128 stands for zero in the data rows.
Each row of this table is followed by its label. One hidden rule gives the labels. It looks at one to three of the table's principal directions, none of them among the few with the most spread.
[ 49  48 180 132  83 111 118 146 103 189 132 103 102 110 168  58  97  75
  89 138 120  86  77 147 157 133  84 113 130 164 131 166 141  42 174  97
 145  91 104 130 103  69 117 143 180 105 158  24 152 126 146 165 138  24] 2
[158 117  94 149 163 150 114  91 178 173  75 157 132 100 142 163 108 124
  91 157 205  31 145 155 125  94 167 121 133  61 156 167 198 126  58  92
 219 111 125 111 117 132 154  99 130  96 205 142 124 134 158  93 111 186] 1
[134 149 174  90  87 105 183 133 156 144 182 208 164 154 176 215 133  90
  57 194 157  95 165 223  96 108 168 103 190 191 104 106 169 133 144 204
  59 181 162  70 135 165 230  90  61 138 109 208 132 113 170 117 101 122] 3
[195 187  71 164 229 176 104 101 117 108 109  96 121 110  95 120 117 142
 164  65 126 178 130  70 135 130 144 130  94  80 136 123  64 190  74 101
 156 181 133 148 143 141 118 196 149 149 156 118 144 129  99 100 136 213] 0
[131 159 103 137 150 157 130 126 153 140  85 157  65 122 103 124  83 154
 136 139 121 145 186 144 101 130 108 134  99 126 153 114  90 142  64 143
 178 127 151 138 114 139 108 147 129 102 127 184 151 143 107 123  88 144] 5
[111 126 147  98 137 139 140 108 122 142  87 105 144  58 166 119 162 136
 118  65 164  44  91 110 139 106 116 149 147 103 156 151 205 105 146  90
 152 162 158 132 124 104 104 100 158 110 140  80 134 142 169 111 187 134] 4
[126 105 156 127  77  37 152  76 142 121 199 190 170 122 188 192 186 102
  40 198 191  76 168 185  92 160 209  79 159 105 119 127 223  99 192 154
  76 130 103 110 121 132 227 125 101  93 144  86 143 113 163  43 137 128] 0
[120 154 131 115 142 111 126 126 167 193 168 172  70 128 165  63  56  59
  81 154 100 144 125 151  99 131  74 136  77 135 127 159  74  88 123 122
 156  98 148 118 104  75 129 213 133 141 158  93 183 113 100 176 144 111] 5
[113 153 169  92 115 159 142 159 127 129 137 105 126 112 134 112 125  98
 137  96 114 117 105 129 137 102  84 138 145 206 129 114  97 120 152 161
  86 150 151 136 120 145 119 135 106 147  95 156 127 106 124 184 156 105] 5
[ 55 123 104 153  70 121 167 151 129 123 123 202 119 164  96 119  91 160
 127 210  84 203 157 176 111 155 113 134 101 154  84 103 104 102  87 118
 132 105 141 129 121 143 103  94 135 118 128 185 121 173 108 163  62  42] 2
[135 139 119 121 115 121 128 146 172 102  94 139 151 162 112 200 158 167
 123 128 137 101 202 115 142 140 168 135 159 107 171 115 205 159 147 150
 134 122 123 126 145 136 105  74 100 116 103 173 111 146 148  88 132 161] 2
[135 133 160  93 129 154 133 158 152 209 140 150  80 133 159 109  51  60
  93 171 124 109 114 179 116  88  63 116 119 190 107 139  73 105  97 157
 127 148 170 108 115 118 154 158 114 141 148 143 164 101 135 192 107  99] 1
[ 43  87 161 138  36  66 126 146  93 124 169 151 132 137 157  72 145 106
 123 137  81 161  86 139 121 168 112 133 117 177 118 128 129  63 212 124
  82  72  95 133 104 102 145 140 144 129 108  81 131 129 122 153 123  51] 5
[132 140 109 153 152 112 163  91 110  48 122 124 210 107 109 174 193 165
 144 110 186 100 139 128 134 134 200 129 158  57 121 125 216 153 145  96
 141 126 105 127 147 151 134  76 121 115 136 131  89 148 155  61 138 152] 1
[ 78 106 134 146 106 125 157 117  94 116 127 131 167 152 135 152 135 157
 130 137 124 133 108 170 144 137 170 127 168 117 105 125 147 120 108 109
 140 110 115  90 132 149 140  55 121 123 116 158  84 154 160 127  84  74] 4
[111 142 127 115  79 100 140 122 115  70 114 153 154 131 117 175 223 211
 143  89 109 147 157  95 111 172 186 155 165 134 157  95 194 160 171 153
  71 164 137 124 143 149 118  68 121 127  63 166 111 150 131  66 144 162] 5
[192 118 118 128 162  80 100  71 131 161 167 160 100 123 168 155 142 112
  84 167 185  98 141 149  80 148 180  80 124  71 123 155 161 153 132 128
 144 130 105 107 129 114 217 158 118 112 170  91 156 103 148  43  97 200] 5
[171 163 135 103 162 146 141 128 179 146 104 158 107 103 122 139 123 103
  95 135 166  91 163 133  97  87 107 145 124 126 148 133 135 149 103 162
 117 164 173 112 137 131 120 153 109 143 144 146 163  98 121 125 168 198] 2
[202 120 101 124 208 167  95 105 104 186 118  86  65  88 118  80  64 109
 147 115 151 117  92 101 118 105  78 112  80  97 123 171  63 137  67 101
 185 152 137 145 120  88 134 197 166 123 181  69 167 105 114 130 106 158] 1
[113 128 195  94  77  77 185 151 106  82 195 149 187 140 143 153 169 101
 112 138 130 123 130 164 112 125 139 134 177 186 107 112 167 114 223 191
  27 145 136  99 144 121 166 115  96 149  73 130 129 104 144 126 153  90] 0
[112 139 113 147 133 127 153 113 105 102 137 126 167 153 130 142 133 164
 140 109  89 179 119 132 143 139 160 145 141 102 109 110 106 136  98 112
 123 145 140 100 145 138 115 106 135 143 104 143 105 159 128 130 130 107] 5
[ 86 128 132 139  37  82 124 187 150 110 153 190 138 195 100 117 144 116
 138 187  73 188 132 129 113 159 123 170 111 174 109 107 105 107 171 164
  63  73 132 128 124 132 116 107 105 165  92 157 127 106  92 168 111 100] 4
[ 96 100  90 159  92  87 133 109 121 103 130 203 132  98 115  92 152 144
 132 179 144 156 103 140  83 148 131 140  83  94  94 141 170  97 141  84
 144  87 113 147 117 120 152 123 169 109 171 115 125 160 112 110 100 125] 0
[  0 135 123 148  15  92 200 123 119  79 123 220 207 159 131 180 182 200
 106 173 102 164 149 187 118 174 195 147 167 148 100  89 205 100 128 109
  86 109 129  96 124 182 121   8  98 120 100 215  71 187 156 128  90  46] 5
[ 80  81 107 171 159 176 133  96 105 132  44  68 146  95 118 106 120 187
 132  74 127 102 119 106 187 112 143 131 143  72 159 146 164 113  60  45
 210 131 109 117 136 117  43  94 191  99 163  90  99 187 144 121 160  99] 2
[183 106 153  99 152 117  99 125 156 193 146 138  66 150 161 135  85  98
  95 183 146  98 152 166 102 109 112  87 128 131 122 147 121 141 110 152
 152 118 128 101 133 105 161 154 116 118 146 130 155 104 137 118 105 157] 1
[ 57  86 139 163  11  40 117 137 109 144 222 224 184 236 180 169 169 103
  70 203  74 207  81 180 113 197 223 119 166 164  78 122 130 103 187 146
  30  83  81  55 127 152 247  81  90 176 116 146  92 122 148 137  58  89] 3
[ 91  75 150 135  30  23 135 146 129 118 200 217 126 165 137 133 149  99
  83 234 130 156 158 172  78 183 143 103 116 156 101 130 177  83 230 166
  62  76  90 131 118  97 199 139 124 111 128  92 154 119 125  95  83  79] 4
[119 155 122 134 141 150 160 118 122  99 110 115 159 112 116 138 123 150
 147  98 131 114 142 136 141 114 139 142 141 122 143 119 136 131 103 124
 149 132 135 125 125 143 107 110 116 122 114 161 111 142 132 129 134 117] 5
[143 141 118 120 100  82 100 125 151 145 163 177 105 153 157 129 142 101
 122 175 125 143 114 145  90 145 132 127 100 118 106 122 108 128 142 142
 116  91 132 130 114 144 181 129  95 141 126 145 134 104 122 124 101 160] 2
[112 114 105 128 153 153  91 156  81  81  66  40 102  36  93   3 155 149
 235   0  93 138  53   8 165 125  30 179  64 115 164 144 131 107 200  59
 179 124 126 227 119  67  31 170 227 122 119  29 143 164  95 142 198 124] 1
[158 176 115 115 201 207 126 139 151 157  98  80  81 116 102 106  60 104
 142  96 123 128 137 115 147  89  70 135 107 141 142 129  37 151  55 136
 171 148 158 142 121 142  81 166 113 141 132 159 140 111 105 186 138 137] 1
[157 113 164  96 178 154 104 145 139 191 142  62 107 123 174  95  78  46
 114 103 138  66  80 132 171  80  77 112 139 138 131 165 105 115 141 119
 170 125 132 119 126  92 133 155 130 144 147  76 141 102 150 174 161 114] 3
[143 102 153 111 103  95 101 128 105 139 161 116 124  90 168  84 161  83
 126  74 118 112  65  94 120 123 109 144 124 157 154 148 127  99 208 151
  81 142 124 133 114  94 184 179 150 147 114  59 155 100 122 124 173 155] 5
[ 84 102 152 114  86 105 120 151  95 105 123  89 114  81 130  48 138 120
 171  73  97 130  89  88 134 130  54 150  93 159 152 132 124  74 206 121
 113  91 114 178 105  87  92 168 162 116 101  65 140 132 112 158 168  82] 5
[148 184 115 125 147 157 130 103 123 121 139 116 139 110 119 157 138 139
 122  90 141 131 141 101 121 145 153 118 131 145 144 117 104 151 111 139
  91 171 127 144 117 159 138 160  98 132 131 144 131 104 121 122 135 160] 3
[ 68 112 110 171 121 168 137 121 106 132 107 122 164 133 119 133 107 150
 124 137 125 142 106 145 162 137 154 111 140 134 103 129 132 109  81  69
 155 121 100 127 122 154 112  97 150 112 171 142  88 166 142 157  94  69] 4
[151  84 108 129 137 104  99  99 111 136 103 109  90 114 128 116 139 168
 149 129 144 111 125 111 112 137 129 122 109  63 142 148 149 131 113 107
 177  94 110 134 126 103 124 114 151  98 132  96 127 137 133  82 108 151] 4
[164 124 121 123 167 171 111 131 144 129  87  88  89 119  99 142 106 156
 147 120 144 104 179 116 141 111 118 104 133 133 159 122 130 159  95 139
 173 135 117 150 131 136  97 132 131  96 126 160 126 138 120 112 120 150] 0
[191 128 131 106 156 130 101 113 134 140 141 109 116 132 139 177 153 133
 115 135 161 108 140 111 122 132 154  95 144 114 122 124 141 166 132 145
 107 173 130 135 143 139 160 130 119 121 132 118 134 110 143  86 129 180] 4
[102  97 133 135  97 115 134 121  92 126 135 141 162  96 145 113 170 123
 117 112 131 136  58 113 127 130 133 144 132 133 105 134 145 100 155 107
  78 170 140 125 131 124 156 121 168 142 144  74 129 133 139 129 150 118] 2
[ 55 117 116 176  91 112 159 130  79  77 142 133 182 155 110 109 131 159
 157 128  82 200 111 143 147 156 151 132 128 132  96 109 114 109 131  93
 116  93  94 119 131 143 111 106 137 137 117 138  89 165 123 147 100  55] 1
[138 124 140 115 107 123 101 153 135 125 139 124 113 114 139 105 145  95
 143 117 116 134  96 107 125 118  95 140 111 162 126 115 101 114 170 151
  96 134 140 160 118 133 151 155 139 135 113 117 139 113 112 151 150 142] 0
[ 98 107 148 120  43  61 145 144 111  78 159 201 194 117 154 149 233 115
 125 143 140 134  62 139  97 135 159 170 150 140  89 108 193 105 221 152
  33 148 154 119 137 150 208  68 133 152 101 125 113 128 151 107 140 141] 1
[123 125 154 137 147 115 120 124 109 134 146  90 166 137 148 123 134  92
 118 104 145 107  91 120 149 128 139 121 141 104 118 149 133 119 157 103
 112 110 104 111 137 110 126 144 123 148 152  63 124  98 154 135 152 124] 0
[149  95 126 104 145 109  97 119 112 122 123  84 115  85 142  80 186 130
 149  79 127 114  59  59 140 129 100 158 112  78 127 150 154 120 179  91
 138 144 145 157 140  84  97 125 187 133 120  32 138 134 121 110 202 151] 0
[138 146 112 154 128  93 133  98 152 139 168 211  90 109 125 125  94  79
  84 222 190 129 170 190  53 146 132  89  78 118 104 134 108 107 116 147
 133  86 107 146  95 142 210 198 105  95 189 133 167  96 113 104  64 142] 1
[136 110  82 143 147 146  87 107 134 140  88 126  85  92 108  96 128 167
 144 115 131 138 114  78 116 145 115 140  84  83 141 148 131 122  99  81
 178 117 121 167 118 108  97 148 185  98 164  99 133 155 104 119 129 157] 0
[135 132 155 112  93  91 143 134 118 104 178 149 175 135 152 156 184  97
 106 120 128 140 103 127 117 129 151 137 155 155 113 112 138 130 192 172
  30 169 140 108 141 143 188 128 105 165  99 115 130 102 138 120 159 147] 0
[114 130 117 119 128 151 147 135 131  88  69 120 144  70 107 114 173 167
 154  67 127 114 118  84 140 108 106 179 128 115 156 117 172 124 138 116
 133 176 171 154 137 123  74 101 175 121 108 120 129 166 122 119 190 144] 0
[132 143 104 125 152 140 159 106 124  98  94 117 126 101  93 132 120 179
 155 128 151 115 169 128 118 123 119 130 114  87 136 127 151 139  89 110
 173 116 131 145 128 129  78 108 125  98 126 150 118 149 125 106 120 121] 5
Which label does each new row get?
[ 30  90 144 147  34 104 143 157  83  85 137 134 182 136 127  99 186 148
 150 107  73 171  66 114 156 158 139 162 149 179 110 108 149  84 193 111
  71 114 115 135 124 138 114  72 155 143  89 117  91 157 125 160 140  49] -> 0
[156 115 134  96 119 102  99 139 120 129 153 102 128 100 142  87 148  94
 159 115 137 108  54  87 121 117  77 152  94 112 108 149 124  99 183 115
 114 104 137 167 118  95 134 146 145 138 129  64 133 102 122 155 162 135] -> 3
[ 94 107 148 118  48 105 139 161 123  50 101 137 193  83 129 128 240 139
 165  64 119 108  74  90 138 105 130 202 156 158 153  94 190 101 218 162
  56 150 160 150 130 155 142  68 149 141  61 140 101 143 129 127 199 149] -> 3
[144 160 117 127 110 103 138 122 136  87 145 147 146 157 122 187 146 155
 134 129 124 150 193 136 110 148 165 110 138 133 151  97 136 161 144 176
  94 122 107 126 129 162 165 126  69 125  90 190 114 128 133  91 100 160] -> 4
[ 81 131 150 146  81 115 149 149 149 109 118 153 182 185 131 193 145 144
 104 143 119 116 179 162 150 142 190 130 185 147 149 106 177 131 140 153
 103 107 112  88 137 155 126  68  87 131 103 183  99 135 157 119 114 109] -> 0
[ 75  87 130 133 109 184 119 170 164 192  50 129  84 109 128  59  51 115
 126 107  85  92 114 136 161  76  56 168 118 173 183 160 124  75  83 109
 210  92 143 114 106  91  68 124 173 121 145 151 133 163 114 209 141  90] -> 3
[120 137 130 131 134 154 108 122 125 128 128  92 131 110 128 131 126 124
 131  91 140 107 120 105 144 138 133 116 133 145 150 133 125 118 140 120
 130 117  98 156 108 137 130 150 125 109 137 122 115 121 129 143 132 124] -> 3
[101 110 167 124 101 140 141 149 143 183 143 164 138 119 169 106  85  59
  84 154 132  92  85 182 128  86 104 133 142 188 114 149 122  75 125 136
 115 130 145  94 113 117 170 145 136 140 162 128 142 113 142 188 131  95] -> 0
[176 123 122 139 174 162  99 101  85 179 161  96 101 151 124 135  76 122
 123 129 130 158  97 129 118 135 145  91 130 136 106 150  37 151  63 133
 116 144 103  98 125 132 175 176 118 141 157 121 128  88 123 144  68 142] -> 3
[139 123 143 105  95 129 125 111 138 119 112 141 165 139 159 220 210 183
  99  91 132  95 145 119 133 133 213 132 209 144 167 105 204 166 139 167
  74 194 140  85 148 170 166  52 104 131  81 187  95 142 163  76 151 190] -> 5
[117 148 151 113 105 111 163 150 131  86 152 167 155 137 122 142 167 127
 122 132 111 163 133 139 111 129 134 155 149 160 106  99 137 138 169 165
  62 166 162 113 150 140 134 115 124 153  88 155 132 132 120 130 155 128] -> 2
[ 91 117 160 132  97 106 180 138 118 110 144 168 162 141 126 136 134 124
 105 168 131 133 143 181 116 121 142 130 157 154 102 120 158 115 141 143
  95 132 136  89 142 130 132 100 121 136 120 145 127 132 139 127 123  86] -> 2
[223 128  78 119 255 199  84  84 162 199  73  62  45 117 113 150  40 145
 130 140 187  66 170 123 139  95 110  82 104  35 150 169  99 174   0  93
 255 119 122 139 125 117 100 141 127  81 188 135 131 129 138 108  86 179] -> 3
[ 87 111 134 121  80 112 157 156 122  89 115 136 153 127 104 115 156 150
 147 128 104 146 126 117 135 127 106 162 128 141 124 113 152 108 159 133
  99 122 143 138 136 123  84  90 139 135  94 129 117 147 118 145 153  88] -> 2
[166 165 126 125 161 109 105 129 144 141 178 136 104 155 136 130 103  88
 111 147 126 164 151 120 108 154 122  99  98 124 112 129  85 146 152 139
 107 126 115 142 130 113 150 206 111 140 148 100 161  99 115 125 123 154] -> 2
[135 158 114 122 147 152 141 109 129 115  97 109 137 100 120 133 143 169
 136  70 117 122 145  93 138 125 135 150 132 115 165 122 137 142 103 121
 133 168 151 131 131 129  84 129 135 128 111 132 131 142 120 114 171 154] -> 5
[ 80 119 120 139 105 124 115 140  90 113 113  98 111 112 120  68 134 151
 168  76  76 170 102  83 145 159  94 142  99 142 143 122 105 106 160  99
 132 115 115 165 114 106  83 148 165 125 108  87 133 151 110 141 138  88] -> 5
[134 130 132 129 108 128 148 127 136  69 106 135 175 151  89 206 186 198
 132 115 143 116 190 118 127 139 199 139 187 128 162 109 201 169 139 166
  90 136 111 103 153 157 114  65  98 121  85 195  89 137 136  82 131 165] -> 0
[188 169 155  74 158 143 125 146 174 129 121  92  89 133 124 170  97 116
 143 149 167  68 211 148 119  95  89  86 130 150 150 107 128 164 126 184
 145 111 130 157 125 149 114 138  56 101 101 190 134  95 139 124 122 154] -> 5
[141 130 136 103 112  90 127 142 154 124 161 130  99 166 123 125 103 134
 125 162  96 153 191 127 116 146 102 111 108 135 137 122 122 129 158 156
 121  86 111 138 132  96  95 161 104 121  97 130 142 127 104 132 138 110] -> 0
[140 165  91 195 139 126 175  81 166 128 120 255 174 143 112 234 102 146
  63 250 222  98 224 237  70 140 247  90 148  91 100 121 196 145  32 126
 158 139 124  85 125 181 217 102  98  85 219 219 133 136 159  48  20 166] -> 4
[126  80 133 110 104 132  87 129 135 179 105 109  70  99 153 100 112 128
 115 110 115  98 122 104 133 126  91 116 113 152 172 146 135  96 140 132
 148 126 118 151 105  97 131 156 162  96 133  93 149 138 124 134 138 125] -> 3
[ 20 117 125 153  74 157 143 175 122 121 103 120 128 157  91  74  82 151
 160 139  60 173 125 134 170 148  88 147 115 183 120 119 101  82 116  88
 161  58 106 151 108 127  35  96 144 120 115 162  95 169 102 215 105   7] -> 0
[154 144 133 104  93  64 124 143 131  89 189 148 121 188 112 160 170 148
 134 161  92 196 170 106  98 181 144 129 122 131 111  96 110 157 188 184
  48 125 129 136 147 124 132 133  94 147  63 131 138 107 103 100 128 138] -> 0
[138 135 114 129 193 203 136 111 138 160  45 114 119  57 129 108 102 140
 135  91 176  49 105 134 144  70 111 142 135 103 145 157 172 133  53  70
 225 166 164 123 128 124  92 101 172 108 184 140 130 156 152 127 142 156] -> 3
